Each row has a name. After each piece below comes the name of the row it's from, unless a question asks for something else. Each question is about the rows just above it. Places in a row count from 0.

[126 100 113 143 125 114 129 122 135 175] : J29
[129 138 168 118 113 121  79 147  77 133] : J579
[150  98 141 150 158  78 113  95 132 160] : J186
[ 90  75 133 189 184 142  81 162  70 155] : J512
[172 110 154 124  97 109 100  87 141 109] : J731
Row and place of [126] in the named rows:  J29, 0
Which row holds [ 98 141 150 158  78]?  J186
Row and place of [154] in the named rows:  J731, 2
[172] is at row and place  J731, 0

[115 124 125 133 128 126  99 125 130 127 122 153 115 122 136]  J914
[130 124 124 126 128 126 132 124 129 127 123 138 100 128 128]  J70
[107 125 125 131 128 126  80 125 130 127 125 124 114 122 115]  J258
[137 124 125 146 128 137 153 125 132 124 121 101 188 126 130]  J813
Places of [137] in row J813:  0 5
Where does [126  80 125 130 127 125 124 114 122 115] start? Give its row and place.  J258, 5
[137 124 125 146 128 137 153 125 132 124 121 101 188 126 130] is in which row?  J813

[163 106 121 132 141 108 114 151  81 141 145] = J511
[163 106 121 132 141 132 136 118 158 109 112] = J51
[147 175 179 161 148 161 137 105 146 156 137] = J744
[118 158 109] begins in row and place  J51, 7
[146] is at row and place  J744, 8

[159  80 142 140 136 157  94 138 126 128 124 116 153 121 163 135 119 114
 141 121 144 140 116 122 145 131 133 134 133 134 136 157 149 118 126 119
 122 116 128]  J277
[120 130 117 131 111 107 118 128 127 127 149 113 113 121 128 128 112 140
 140 133 132 122 143 128 104 120 147 101 129 124 123 125 123 142 103 121
 105 147 140]  J667
[142 124 116 134 111 115 118 131 167 132 118 150 117 120 133 131 130 106
 134 148 111 124 146 130 154 134 124 149 110 126 103 125 129 121 137 149
  93 122 120]  J9
[158  86 141 130 139 167 111 130 130 130 112 144 161 128 155 136 158 106
 132 116 116 135 116 121 160 136 122 185 125 130 123 154 143 107 158 124
 140 119 121]  J929
[139 112 146 130 137 145 108 131 119 128 123 127 149 128 143 139 127 125
 135 112 125 133 123 121 130 123 121 139 143 127 136 148 137 116 125 117
 142 121 128]  J260
[158  86 141 130 139 167 111 130 141 130 112 144 161 128 155 136 123 106
 132 116 172 139 144 118 109 118 147 109 146 119 149 155 127 144 108 104
 115 128 132]  J376
[150  91 124 144 135 156  93 133 129 133 144 114 153 130 156 137 119 122
 153 116 134 143 141 123 129 126 132 128 144 123 137 152 131 135 126 112
 133 119 126]  J570
Row and place where [109 118 147 109 146 119 149 155 127 144 108] starts:  J376, 24
At which places does J929 hold [130]?  3 7 8 9 29
asked: [159  80 142 140 136 157  94 138 126 128 124 116 153 121 163 135 119 114
 141 121 144 140 116 122 145 131 133 134 133 134 136 157 149 118 126 119
 122 116 128]  J277
asked: [142 124 116 134 111 115 118 131 167 132 118 150 117 120 133 131 130 106
 134 148 111 124 146 130 154 134 124 149 110 126 103 125 129 121 137 149
  93 122 120]  J9
Where do [148 137 116 125] appear?  J260

[130 149 129 129] : J528
[149 129 129 133] : J533
[149 129 132 129] : J669
Where do [130 149 129 129] appear?  J528
At which places does J533 hold [129]?  1 2
Which row holds these entries in another order? [129 132 129 149]  J669

[131 124 125 145 128 126 139]  J439
[132 124 124 127 128 126 139]  J943
[137 122 124 133 128 126 150]  J867
[134 124 124 127 128 126 142]  J883
[114 125 125 139 128 126  98]  J40
[109 124 124 127 128 126 139]  J326
[117 123 124 133 128 126 103]  J913
[125 128 126 122 133 124 117]  J673
[130 125 125 143 128 126 135]  J181
[130 124 124 126 128 126 132]  J926
Put [103 117 123 124 126 128 133] back in order: which row is it?  J913
The row with [109 124 124 127 128 126 139] is  J326

[125 128 149 133 130 126 137 157 125 115 132 134 141 119 141 143 131 129
 129 157 131 115 133 111 128 131 137 104 135  92 129 128 124 119 133 157
 123 120 144 127 133 128 144 157] = J690
[136 131 117 129 127 127 133 144 113 129 118 131 132 118 125 144 100 121
 130 133 130 142 125 131 126 110 145 135 126 166 132 131 128 126 117 107
 138 120 140 128 134 119 137 104] = J67
[152 124 143 133 130 125 122  75  95 134 128 137 114 120 142 129 158 141
 130 132 129 148 133 128 127 128 133 108 123 112 120 133 141 129 126 112
 127 140 125 121 110 123 110 107] = J221
[119 130 121 117 125 122 130 132 121 124 133 127 108 129 134 132  90 118
 126 134 134 143 138 133 133 123 146 131 130 140 127 126 122 130 122 133
 136 131 118 136 131 110 123 101] = J48
[114 125 120 121 132 129 119 149 120 127 123 129 126 132 136 122 138 131
 126 124 132 135 128 128 132 142 104 147 121 108 115 136 131 132 141 118
 122 135 125 132 101 121 124 153] = J525
[105 126 146 123 133 131 125 155 125 134 124 120 114 142 147 124 120 129
 126 127 133 133 115 111 127 125 121 116 117 137 112 124 123 128 137 112
 130 135 144 130 121 112 109 154] = J685
[126 134 104 127 135 129 127 124 135 138 120 131 135 129 134 122 131 135
 129 131 123 157 124 158 128 120 120 141 134 134 142 131 156 134 138 114
 134 132 114 129 152 154 131 139] = J336
At which places does J336 hold [134]?  1 14 28 29 33 36
Row and place where [133 127] starts:  J48, 10
asked: [105 126 146 123 133 131 125 155 125 134 124 120 114 142 147 124 120 129
 126 127 133 133 115 111 127 125 121 116 117 137 112 124 123 128 137 112
 130 135 144 130 121 112 109 154]  J685
Where does [115 133 111 128] start? Give its row and place.  J690, 21
[136 131 117 129 127 127 133 144 113 129 118 131 132 118 125 144 100 121
 130 133 130 142 125 131 126 110 145 135 126 166 132 131 128 126 117 107
 138 120 140 128 134 119 137 104] is in which row?  J67
[126 134 104 127 135 129 127 124 135 138 120 131 135 129 134 122 131 135
 129 131 123 157 124 158 128 120 120 141 134 134 142 131 156 134 138 114
 134 132 114 129 152 154 131 139] is in which row?  J336
Every place of [157] in J690:  7 19 35 43

[146 114 136 113 138 144 152 106 128 110 149 143 143  95  80 116 115 126
 130 128 120 120 117 170 127 136 106 105 162 130 135 114  77 113 123  91
 158 155 100  96 119 136 123 158 120 107 125  97 132 102] -> J205
[127 125 123 124 150 104 128 104 150 129 116 103 124 106 122 131 128 116
 115 125 129 119 142 103 117  79 106 123 124 146 120 157 107 118 126 152
 141  77 157 146 125 130 129 158  85 120 112 132 144 157] -> J875
[145 128 134 134 162 133 118 116 140 141 126 152 126 147 130 113 143 107
 134 124 136 142 122 136 135 145 127 133 167 131 135 115 118 147 138 107
 149 104 114  92 141 117 120 158 107 100 136 116  99 122] -> J576
[108 103 137  99 142 161 148 130 140 126 141 170 130 133  98 129 137 123
 147 117 139 122 116 171 150 157 144 151 129 114 130 118 112 119 109 112
 132 161 103 104 113 140 151 158 151 113 134  98 115 119] -> J150
[120 124 150 104 128 104 150 129 116 103 124 106 124 106 122 131 128 116
 115 125 129 119 142 103 117  79 106 123 141 146 120 157 107 118 126 152
 141  77 157 146 125 130 129 158  85 120 112 132 144 157] -> J836
[123 124 150 104 128 104 150 129 116 103 124 106] begins in row and place  J875, 2
Where do [140 141 126] appear?  J576
[149 104] begins in row and place  J576, 36
[127 125 123 124 150 104 128 104 150 129 116 103 124 106 122 131 128 116
 115 125 129 119 142 103 117  79 106 123 124 146 120 157 107 118 126 152
 141  77 157 146 125 130 129 158  85 120 112 132 144 157] is in which row?  J875

[140 173 117 101 106 127 123 147  84 130  90  97 102 117 162  98 124  88
 158 160 161 168 164 165 168 106 159 126  87 129 123 113  76 125 173  74
 156] -> J251
[147 146 173  94 146 149 110 129 156 179 107 107 140 127 129 122 130  93
 130 118  77 138  96 109  91 144 117 139 143 137 178 152 141  77  90 104
 122] -> J370
[104 101  99 121 147 147  77 141 165  94 172  75 103 130 146 117  85  87
 130 153 174 132 166 130  87 147 149  95 168  91 156 117  86 182  75 122
  81] -> J196
[103 128 107 145 177 167  80 165 119 101  84 125 167 101 158 181 180 178
  75 152 181 176  98 144  96 157 111  81 134  85  90 120 106  87 120 152
  87] -> J794
[ 89 139 109  86 117 182 135 146  91 101 172 110 144 164 134  84  77 126
 170 114  94  77 149 120 173 113 114  85 100  85  84 172 154 146  92 137
 101] -> J392
[121  86 111 150 123 123 164  93  76  88  76 155 166 106 102 155 111 131
  79  74 180 115 111 129 152 135 155 110 143  85 131 170 176 100  87  98
 169] -> J783
[129 135 175  84 161  89 138 121  78 162 165 161 112  99 150 149 125  97
 125 110 142 109 145 144 170 171 121 138 132 169  74 141 159 154 132  75
 180] -> J271
[156 148  88 150 128 147 112  78  98 123 154 155 174 162  84  89  86 163
 172 112 106 160  99 125 102 103 130 103  83 134 182  84 167  92  81 115
  97] -> J811
[140 145 101 137 171 176 108 162 138 133 140 102  79 181 174 134 138 159
  87 139 122 149 142 136  85 134 170  86 148 176 102  80 137 110 117 158
 148] -> J524
[124 178 175  78  99 111 170 169 159 116  98 178 141 126  80 123 134 144
 127 164 169  89 144 108 157 126 171 143 172 147 119  84 147 104 154 108
 152] -> J398
[175 173 140 155 132 144 157 152  80  79 106  94 140 103  91  84 166 120
 154 149 172 119 142 113 168 110 131 156 181 102 116 126 107 154 149 163
 164] -> J823
[157 140 173  79 120 149  80 103 163 126  94 142 107 120 113 149 131 175
 110 155 172 154 144  84 164 116 102 106 181  91 152 168 140 132 166 156
 154] -> J760
Every place of [141] in J271:  31
[106 181  91 152 168 140 132 166 156 154 157 140 173  79 120 149  80 103
 163 126  94 142 107 120 113 149 131 175 110 155 172 154 144  84 164 116
 102] is which row reordered?  J760
Row and place where [170 176 100] starts:  J783, 31
[113 149 131 175 110 155 172 154] is in which row?  J760
Row and place where [111 129 152] starts:  J783, 22

[ 93 143 124 132 145 157 126 178]  J306
[139 132  65 138 161 101 103 171]  J990
[159 155  91 120 109 144 112 106]  J106
[143 113 136 143 143 125 146 115]  J190
[160 119 119 160 160 136 152 122]  J724
[136 113 143 143 115 153  88  97]  J539
[117 115 141 111 108 105  85 149]  J27
[153  99 104 116 148 132 131  95]  J791
asked: [143 115 153  88]  J539
The row with [160 160 136 152] is  J724
Where does [136 113 143 143] start? Give its row and place.  J539, 0
Row and place where [103 171] starts:  J990, 6
Places of [160] in row J724:  0 3 4

[137 140 140 124 148  99 156 134 143 149 109 139 137 122 115 107 108 172
 144 137 121 160  91] -> J136
[133 107  97 137 126 146 117 147 157 117  89 151 143 165 144 144 129 155
 116 145 105 135 144] -> J481
[134 109  98 139 122 137 115 156 144 121  91 160 137 172 148 140 124 137
 108 149 107 140 143] -> J13
[165 127 128 116  95 178 146 153 103 166 130 161 151 125 140 132 115 122
 110 110 109 150 121] -> J961
[164 105 123 138 122 150 120 164 160 123  87 146 148 156 139 147 122 164
 123 143 110 128 148] -> J652
[168 125 133 123  88 115 148 147 103 177 128 149 153 106 126 132 112 124
 124 109 129 129 131] -> J921
[161 125 134 134  88 113 140 149  97 177 126 146 142 109 122 126 107 105
 126 120 147 118 138] -> J457
Put [144 121  91 160 137 172 148 140 124 137 108 149 107 140 143 134 109  98
 139 122 137 115 156] back in order: which row is it?  J13
[133 107  97 137 126 146 117 147 157 117  89 151 143 165 144 144 129 155
 116 145 105 135 144] is in which row?  J481
asked: [164 105 123 138 122 150 120 164 160 123  87 146 148 156 139 147 122 164
 123 143 110 128 148]  J652
At which places does J652 hold [123]?  2 9 18

[176 128 108 127 129  73 126 103]  J188
[ 96 126 128  67 123  90 135 102]  J736
[171 128  96 126 128  67 125 129]  J518
[ 96 126 128  67 125 129] is in which row?  J518
Row and place of [127] in the named rows:  J188, 3
[102] is at row and place  J736, 7
[123] is at row and place  J736, 4
[128 108 127 129  73 126 103 176] is which row reordered?  J188
Where in the named rows is [176]?  J188, 0

[145 138  94 123 139 107 105 134 136 164 139 108 131 125 150  86 106  93
 102] -> J301
[111 143 132 138 106 104 121 134 105 118 140 131 125 128 166  89 113 137
 129] -> J98
[125 130 121 128 131 132 106 105 137 140 166 113 133 104 143 111 118  89
 138] -> J472
[164] is at row and place  J301, 9
Row and place where [134 105 118] starts:  J98, 7
Row and place where [143 132 138 106 104] starts:  J98, 1
Which row holds these entries in another order? [ 89 104 105 106 111 113 118 121 125 128 130 131 132 133 137 138 140 143
 166]  J472
asked: [145 138  94 123 139 107 105 134 136 164 139 108 131 125 150  86 106  93
 102]  J301

[147 128 116 150  96]  J357
[150 117 147 126  87]  J89
[138 151 134 114 139]  J786
[185 121 145 128 137]  J442
[141 160 134 163 136]  J113
[104 132 115 124 104]  J911
[111 111 128 115 146]  J683
[147 138 137 144 141]  J209
[ 97 115 124 118 144]  J248
[ 87 150 117 147 127]  J347
[ 89 161 114 154 115]  J611
[ 99 165 113 156 104]  J521
[114 154 115] begins in row and place  J611, 2
At which places does J442 hold [128]?  3
asked: [147 128 116 150  96]  J357
Where does [147 127] start? Give its row and place.  J347, 3
Which row holds these entries in another order? [ 87 117 127 147 150]  J347

[ 70 160 181 107  79 169 125 130 121  85 128  96 125 111  88  91 185 188
 179  83 145 145  77  71 171 107 108 140 164 162 161 140] -> J425
[ 92 107 172 148 150 155  68 184 162 110  75 102 106  97 176 149 124 109
 121 185 181 182 138 137 119 180 113  73 163 174 127 134] -> J729
[150  81 173 141 134 146 147 187  97  82  84  89 117 129  95  83 145 188
 185  91 145  77  71 179  74 100 101 115 166 123 159 116] -> J232
[111  89  91 176 172 167 140 155  73 159  70 182 187  97 165  86 108  71
 146 114  77 116  84 187 158 167  69  73 157  80 108 141] -> J366
[134  80  68 146 114  87 118 155 106  93 140 134 100 170  90  69 110 178
 151  73 163 128 174 133 179 179 127 160 161 135 154  68] -> J453
Places of [179] in row J453:  24 25
Row and place where [ 83 145 188 185  91 145  77  71 179] starts:  J232, 15
[111  88  91] begins in row and place  J425, 13

[126 140 164 117 122] : J337
[115 140 116 108  91] : J330
[122 140 116 161  91] : J590
[140 122 116 117 162] : J558
[118 140 175 126 118] : J805
Which row holds [140 122 116 117 162]?  J558
Where do [122 140 116] appear?  J590
[162] is at row and place  J558, 4

[ 67 127 127 124 128] = J907
[114 120 120 127 140] = J522
[128 124  67 128 127] = J906
The row with [127 124] is  J907
asked: [120 120 127 140]  J522
Where does [127 127 124 128] start? Give its row and place.  J907, 1
Row and place where [ 67 128 127] starts:  J906, 2
Where do [127 140] appear?  J522
Put [ 67 124 127 128 128] back in order: which row is it?  J906

[128 128 127 119 130 128 128 125 136 128 187 120 120 126 131 146 125 126
 148 133 130 127 124 126 127 130 129 122  92 128 125 128 119 128 126 128
 128 127 126 128 123 127 134 129 136 124 128] : J25
[128 129 129 126 113 129 128 151 126 128 100 141 128 130 123 112 130 127
  89 111 129 129 126 127 128 129 125 130  75 128 120 128 140 125 120 128
 129 138 129 128 133 129 126 128 120 133 128] : J313
[128 130 129 126 124 128 128 151 125 128 175 131 131 127 137  69 129 128
 140 153 130 130  95 127 128 126 130 116 124 128 126 129 136 123 126 128
 127 126 128 126 131 128 126 127 142 121 128] : J24
[128 128 129 126 114 128 128 151 129 128 160 140 131 128 127  84 130 128
 105 145 130 127  92 126 128 124 126 128  82 128 124 128 137 124 125 128
 129 134 128 128 138 129 120 128 129 121 128] : J338
[129 127 127 126 132 128 128 109 130 128 154 132 121 125 122 145 125 129
 166 129 126 129 129 128 128 131 129 132 132 128 130 128 117 132 132 128
 127 119 127 129 133 125 123 129 132 125 128] : J34
[126 154 126 126 114 128 128 151 129 128 162 139 131 128 122  82 130 127
 108 146 130 128 131 126 128 125 126 127  83 128 124 128 137 124 125 128
 129 134 128 128 137 129 120 128 131 121 128] : J285
[128 128 127 128 129 100 133 126 129 125 126 128 130 129 111 138 128 140
 120 128 129 127 113 125 129 125 130  89 123 151 141 120 129  75 128 130
 129 129 120 128 128 133 126 112 129 128 128] : J854
[128 129 129 125 112 129 128 152 126 128 103 121 134 130 129 111 130 128
  90 111 129 129 125 127 128 123 125 129  73 128 119 128 140 125 120 128
 129 138 129 127 133 129 126 128 121 133 128] : J498
[128 128 127 119 130 128 128 125 136 128 187 120 120 126 131 146 125 126
 148 133 130 127 124 126 127 130 129 122  92 128 125 128 119 128 126 128
 128 127 126 128 123 127 134 129 136 125 128] : J478
[128 129 129 125 115 128 128 152 129 128 165 138 131 128 118  79 130 129
 111 148 130 128  90 126 128 125 126 126  85 128 124 128 137 124 125 128
 129 133 128 128 137 129 121 128 132 121 128] : J965
Where does [128 151 129 128 160 140 131 128] start? Give its row and place.  J338, 6
[116] is at row and place  J24, 27
[128 154 132] begins in row and place  J34, 9
Which row holds these entries in another order? [128 133 120 128 126 129 133 128 129 138 129 128 120 125 140 128 120 128
  75 130 125 129 128 127 126 129 129 111  89 127 130 112 123 130 128 141
 100 128 126 151 128 129 113 126 129 129 128]  J313
Where do [128 128 127 119 130 128 128 125 136 128 187 120 120 126 131 146 125 126
 148 133 130 127 124 126 127 130 129 122  92 128 125 128 119 128 126 128
 128 127 126 128 123 127 134 129 136 124 128] appear?  J25
Every place of [132] in J34:  4 11 27 28 33 34 44

[129 127 134 128 131 119 124 126 139 122 134 124 127 130 133 131 130 121
 144 129 133 137 125 121 127 120 122 130 134 126 126 136 126 127 115] -> J474
[132 144 131 136 123 127 119 137 132 116 124 146 127 146  95 120 148 115
 114 171 119 132 133 145 110 128 108 126 148 124 143 123 124 137 126] -> J815
[131 132 120 126 136 133 131 134 127 124 142 129 127 122 145 122 117 124
 144 120 132 131 115 131 131 125 138 136 126 138 132 135 135 137 125] -> J659
[154 165 133 139 139 141 137 136 127 120 112 153 104 124 102 107 155 106
 148 176 136 146 111 144 114 136 122 132 154 139 147 146 144 154 123] -> J397
[119 109 121 125 126 126 138 121 114 142 129 111 133 123 141 136 114 149
  99  94 122 109 132 121 140 140 137 126 101 124 119 106 121 112 151] -> J2
[139 147 129 132 131 135 130 133 124 118 121 138 112 124 121 117 146 112
 140 156 128 138 118 141 133 124 124 117 118 102 116  99  94  99 138] -> J626
[131 132 120 126 136 133 131 134 127 124 142 129 127 122 145 122 117 124
 144 120 132 131 115 131 131 131 138 136 126 138 132 135 135 137 125] -> J199
Where do [139 147 129 132 131 135 130 133 124 118 121 138 112 124 121 117 146 112
 140 156 128 138 118 141 133 124 124 117 118 102 116  99  94  99 138] appear?  J626
Every place of [121] in J626:  10 14

[132 136 135 134 126 127 131 124 121 124 132 133 132 134 132 121 114 121
 130 126 133 137 125 134 136 126 139 129 126 133 153] : J395
[128 129 127 127 129 129 125 128 118 129 132 135 132 136 131 118 108 124
 130 123 135 144 127 136 136 125 142 127 125 132 161] : J866
[132 136 135 134 126 127 131 124 121 124 132 133 120 134 132 121 114 121
 130 126 133 125 136 127 125 132 144 142 161 127 136] : J934
[126 123 124 123 131 128 124 127 131 119 125 124 132 123 126 131 137 131
 119 131 125 121 130 129 126 129 131 124 127 125 132] : J715
[132 132 127 161 129 129 135 125 144 131 129 136 136 136 127 132 128 124
 125 118 118 130 129 108 142 124 128 123 125 135 127] : J872
Which row holds these entries in another order? [132 161 128 129 127 127 129 129 125 128 118 129 132 135 132 136 131 118
 108 124 130 123 135 144 127 136 136 125 142 127 125]  J866
[144 127 136 136 125 142 127 125 132 161] begins in row and place  J866, 21
Which row holds these entries in another order? [108 118 118 123 124 125 125 125 127 127 127 127 128 128 129 129 129 129
 130 131 132 132 132 135 135 136 136 136 142 144 161]  J866
asked: [132 136 135 134 126 127 131 124 121 124 132 133 132 134 132 121 114 121
 130 126 133 137 125 134 136 126 139 129 126 133 153]  J395
[153] is at row and place  J395, 30
Where does [161 129 129 135 125 144 131 129] start? Give its row and place.  J872, 3

